First come named turns, each shown by rows before and after it. For each pair of rows after them, which turns, in which order, take the first row to the second? The first pair is done for you.
turn T:
[  5   6   8  39  -7  -9   2  -1 -12  20  -2  10   3] => [ -4  14  18  28  -7 -12  14  -6  -4  14 -20   9   5]
[-13  10  -2  -5 -14 -10 -20   6 -36   3   3   0  -3] => [-12  16  13 -11  -7 -10 -10   4 -32   1 -13  -8  -6]
[ 15   4  31  26  25 -34   5 -10  -2  17 -27  -1   1] => [ 34  13  25   3   5 -16   9 -22  23 -12 -33  21  -1]
[  7  17  -7 -22   5  11  -1 -24  12 -16 -19  41 -18] => [ 10  -5 -30   7  10   9 -26  -9  -9   1  17  41 -16]
turn Y:
[ 16   1  -7 -30  32  14  15  -2  -6  11 -21 -19  -8] => [ 23 -13 -20 -14   7  15 -11 -18  -2 -14  19  36  -9]
[  0  12   5 -25  -8  20  27   6  -4 -16 -24 -12  -6] => [ 27  13 -28  -2 -14  25  11   5  -1 -17   8   7  -4]
[ 11   8  -9   0 -12  14   5 -11  13  -3  -5  16   1] => [  2  11   4  -6  -9   8  16  -8  17  -1 -13   0   2]
turn D:
[ -4  32  -1   5 -15   7  -4 -20  34 -21 -36  14  18] => [  0  35 -15   1 -14  16  -1 -20  29 -21 -27  11  19]
[-66 -41  37 -22  36 -37 -14  -7 -47 -22  11  -8 -19] => [-66 -36  37  -2 -10 -27 -27 -14 -40 -11  42  24  -3]
[-35  -1   9  -4 -45  -9 -18  -4  -1  36 -23 -17  23] => [-22   2 -15 -15 -47   8 -22   3   1  36 -11 -17  21]
[ 24  41  -4   3   1   9  -6  -6  28   0 -12  13   1] => [ 20  41  -7  -2   7  14  -1  -8  26  -1 -17   9   3]
turn K:
[  5  22 -22 -39  23   9   8   8  38 -42   0  -5  -1] => [ -6   2 -43 -27  10  13 -11  13  22 -29  32   8  -2]
[-26 -17   8   0  10 -21 -36  -2  -3  -9   7  35  -7] => [-35 -12  25   4   2 -26 -26  -1  -1   0  -4  26  -8]
[-12  -1  -3  33  39  -9  12 -11 -24  27 -15 -20  27] => [  4  10  -8  25  51  -6  14 -18 -14  11 -24 -19  23]
[ 38  14 -29  13   0  18  -2  -4   8   9   2 -16   4] => [ 27   9 -28  17  -6  18  -8   2   0  18  13 -14   5]
turn H:
[-52   7  17 -25 -27   1   0  49   0 -10   6   3 -15] => [-40  20  34 -12   1  -7  20  48   0   6 -23 -23 -11]
[ 50  19  -3   2 -54   1  41  -6  27  40 -37   1  25] => [ 42   7 -34  -4 -74  13  21   3  20  29   3   9  19]
[-18  -6  20   2  -1 -23  -3   3  -5  -6  -5  21  -1] => [  7   3   3   9  19 -23   5  12  -6  15 -13 -10   1]
[ 24  24 -16  20   7  14   0 -27  29  19  -9  20  31] => [ 17  23 -30   9  -6  21 -16 -25  23  10   8  33  29]

Each pair is 2 to 3 turns apart.
[-24 -18 -46 -22 -36  16 -22  31 -17  12  48   3   1] => [-10  24  29 -31  -6   4  39   2  23   8 -59 -29   2]	K H K
[-38 -39 -36  13 -57  28  -8  25 -10  32  33  13  -3] => [-58 -43 -30 -25 -47  25   7  28 -16  -1  29  10 -26]	D Y
[-63  -2  33  -7 -49 -20   0  29 -26  39   8  -7  14] => [ 25   1 -62   9  -5   2 -10  44 -27  41  33 -29   1]	H Y D
[-21 -24 -13  -6 -21   3 -23   6 -20 -10  36  34  -5] => [-11  14   9 -21  -1  11  21  24   5  23 -33 -37   3]	K Y T
[ 38  62  27  10   7  -1  37 -19  52  27 -69  -8  24] => [ 17  48  10 -29 -58  27  20 -23  61  -7 -37  40  23]	T Y D
[ 61  15 -24  -7   6  11  11   0  22 -16  -9   6  -7] => [ 52  -3 -15  16  46 -13   6   5  -6   0  -2 -18 -15]	T D
[ 10  35  -1 -47 -51  40  20  -5  11 -33  -5  15   4] => [-15  31  -9 -52 -37  45  22  31  -6   0 -17 -38   8]	K K Y
[-51 -15  -1 -51   4  10  27  47  -9  13   2  12  13] => [-24 -14 -34 -40   8  20  20  60 -10  15  17   4  13]	T T Y
[ 28 -14  11 -57  32 -20  15 -21  10 -37 -47 -16 -33] => [-59 -38  35 -50  -6 -30  -2  -2 -23 -11 -13 -16 -17]	Y K Y
[-20  17  11 -22 -16  -3   5  40   3  39 -26 -35  25] => [ 10   5 -31 -21  17  -1  -7  48  -9  27  -6 -46   9]	Y D T
[ 25  21  30  18  26 -15  19 -14  17  -1 -31  -2   8] => [ -3 -14   2   2 -18  -1 -18 -10   2 -29  28  43   1]	H H
[-51  -5  23 -33  15 -16  -3  11 -22  10   1 -39  -4] => [ -1 -15 -38 -12  -1  -2 -36  10 -25   3  60  -5   0]	H Y
[ -7 -13  18   9  30 -19  10   9 -32  30 -31 -27  10] => [ -5  12  41   5 -12 -14  11 -16   0  11 -46  17  20]	D T
[-36   2 -10  17 -14   4 -20  11 -27  12  39   9  18] => [-45   9  41 -22   3 -13   8 -15  -5 -18 -15   9  10]	D H K
[  2  14 -29 -20 -18  56 -22  22   3 -18  21  -4   6] => [-19 -15  -9  11  26  17 -34  20 -38  -8  30 -13 -11]	D Y T
[ -5 -38  -8  18   9  -3 -16  17 -20  29  46   9  10] => [-37 -14  53 -32  -7   1  21   2   5   6 -18   5   2]	Y T
[ 55   3  -8   9  22 -34   7  -8 -10 -38 -17   6  19] => [  8 -17   7  42  10 -52 -13   0 -38  -4   7   4  39]	K T D
[ 50   8 -16  15  42   1  11   1   2 -14   4   3 -20] => [39  9 -5 47 13 -9  0 -7  1 -4 23 36  1]	D D D
[ 38 -24 -46 -26  57   1  -6   9 -27 -34  21 -26 -46] => [ 11 -31 -36 -12  59 -13 -11  25 -46  -7  25 -40 -38]	T K
[ 11  12  16  42  59 -34  22  18 -18  10 -51 -28   5] => [ 30 -19 -53  17  33  -6 -28  23 -29 -43  30  27  -9]	K H
[ 21   4   8  38  23 -41  -3 -13  -1  22   0  17   7] => [-25  -6  12   6 -36 -16 -19  -8   7   6  26  42  14]	H Y D
[-14  -3  14  21  54 -31  12  15 -28  23 -27 -54 -11] => [ 21 -12 -16  30  24 -29 -28 -22 -12 -35  32  50  -8]	K Y
[ 40   1 -20  -8  -1   5 -22 -19  30 -43  23  42  19] => [-17  -2 -12 -21   8  20  10  38   5  20  -6 -63  20]	K Y H
[-13  -7 -16  16  10   9  -1  44 -12  44 -11 -62   8] => [ -8 -21 -17  55 -21 -10 -41   7 -16  27  38  23  16]	D Y
